128 stands for zero in the data rows.
Here are some points, each followed by its number:
[173 134 110 144 119 143 109 171 145 148  79 101 108 144 125 127 129  71 142 150  90 168] 0
[142 125  91 161  91 109 133 111 169 119 131  98 130 117 131 123 117 119 150 133 133 131] 1
[108 126 110 127 247 156 149 163 111 150  96 126  85 115  81  83 128  84  94 195 109 105] 2
[147 102 156 105 138 132 152 147 144 162 131 115 129 148 141 102 117 144 115 110 115 130] 3
[105 119 139 156 130 131 111 122  90 146 157 137 161 113 130 126 153 156 148 124 125 114] 4
[ 97  98  95  95 164 109 135  93 129 112 100 128 123  96 139 143 108 166 159 151 113 111] 5
[147 112 125 193  96  99 124 138  95  94 177 122 126 151 131 160 172 125 127 128 191 128] 6
[147 124 104  91 134 134 120  79 147 154 125 199 138 117 140 140 130 195 154 119 136 150] 7
[103 168 174 143  97 144 124 161 158 109 130 154 158 113 125 109 143 143 149  70 124 139] 8
[101 113  78  95 238 161 148 122 126 175  92 123 127 117 115  64 146 106 142 203 124 142] 9
[132 147 150  93 141 143 135 131  96 146 130 152 126 117 154 141 152 150 121 135 129 136] 10
[113 135 168 173 109 161 171 237  42 121 180 159 100 136 143 137 125  91  61 104  98 117] 11
[116 147 124 141 146 162 123 177 122 136 103  72 122 146 114 139 159  74 110 138 118 110] 12
[ 79 112 196  12 216 164 148 134 106 187 160 216 142 150 217  68 123 128  90 122  73 127] 13
[112 137 173 165  83 115 131 145 121  94 140  93 158 174  61 143 162 145 130  75 144 130] 14
[ 99 122 130 123 132 157 115 121 114 147 124 139 106 125 124 120 132 135 115  99 128 106] 15
[ 98  86 117 130 138  87 139  41 160 132 148  96 137 137 108 152 150 174 184 110 132  87] 16
[135 122  94 111 110 114 116 117 137 108 111 158 140 127 113 134 134 149 122 122 135 156] 17
[113 174 115 173  39 136 111 169 127  56 136  88 141 129 109 158 135  93 123  98 129 111] 18
[156 131  77 159 134 132  87  59 123  48 148  95 153 160 161 112 129 161 218 109 130 111] 19
[105  81  71  59 156  85 101   0 185  65 213 240 146 110 222 127  90 237 175 133 144 146] 20
[144 147 132 156  86 152 130 188  80 124 109  92  95 114 167 145 140 102 129 115  81 138] 21
[ 98 127  90  62 185 138 140 109 117 148 130 245 106 103 163 112  97 142 114 158 105 153] 22
[138 111  18 217 128 119 157 169  88 147 118  91 109 102 120 143 131 108 145 181 167 109] 23
Which two points above are nearest to each new point, looking only along the 6 directions in which the numbered points spread most? Their numbers follow each, nearest first.
[ 67 141  92  75 131 155 165 159 149 126  87 183  77 100 115 113 105 119 124 131 119 118] 10 3
[ 85 129 201  72 148 172 119 153 133 165 120 172 129 119  97  92 131 123  97 103 133 150] 3 10
[130 129 177 174 114 126 130 191  77  79 153 131 154 122 134 140 155 112 104 105 107 122] 21 4
[180 108  87 168  82  68 115 138 115 161 113 110 133 101  94 217 141 143 142 116 190 161] 1 17
[149 143 142 162 118 173 110 164  71 120 123  98 122 137 149 126 122  70 121  93  95 125] 21 12
[159 105   4 115 178 148 118  93 137 130  65  79 117 118 109 126 134 122 173 204 174 133] 5 9
[175 130 139 198  22 119  61 159 130  58 134  50 156 181  94 164 164 101 134  97 190 156] 18 14
[164  91  79 160 109  85  81  58 117  96 181 145 141 132 129 158 131 185 165 159 211 122] 16 1
[ 97 111 141  71 181  61 116   0 157 109 232 240 170 129 216 167  81 255 176  94 141 106] 20 7
[178 125 127 146 114 103 135 167 102 184  86  69 117 133  95 165 110  94  84 151 151 151] 12 0
[111 101 200 165 155 130 160 177 100 181 159 130 139 150 124 142 145 131  90 100 115 121] 15 3
[114 211 150 187  36 141 105 141 170  48 118  98 170 135 124  99 136  85 135 103  81 126] 18 8
[191  68 200 185 100  83 109 135 120 120 191  22 124 176  33 158 175 116 141  90 194 115] 14 6
[117 111 145 129 126  96 139 126  95 112 178 155 112  89 134 121 138 165 140 132 146  72] 4 15
[150 103 139 153 107 104 126 150  94 139 149 106 144 155 105 152 124 102 147 132 134 138] 4 15
[104 137 132 107 125 177 162 161 118 164 140 184  84 123 192 116 104 131 111 113  55 109] 10 3
[131 213 150 163  74 199 146 223  74  99  99 113 115 140 138 143 128  80 108  67  69 110] 21 18
[131 121 129 128 124 134 135 130 115 138 130 166 116 148 132 124 115 124 108 117 116 137] 10 15
[128 138 130 101 117 136 119 151 129 124 116 118 121 103 141 125 122  95  99  82  98 103] 3 15
[ 97 152  62  20 153  98 131   0 245 136  89 173 131  80 138  91  68 166 184 154  92 123] 7 5
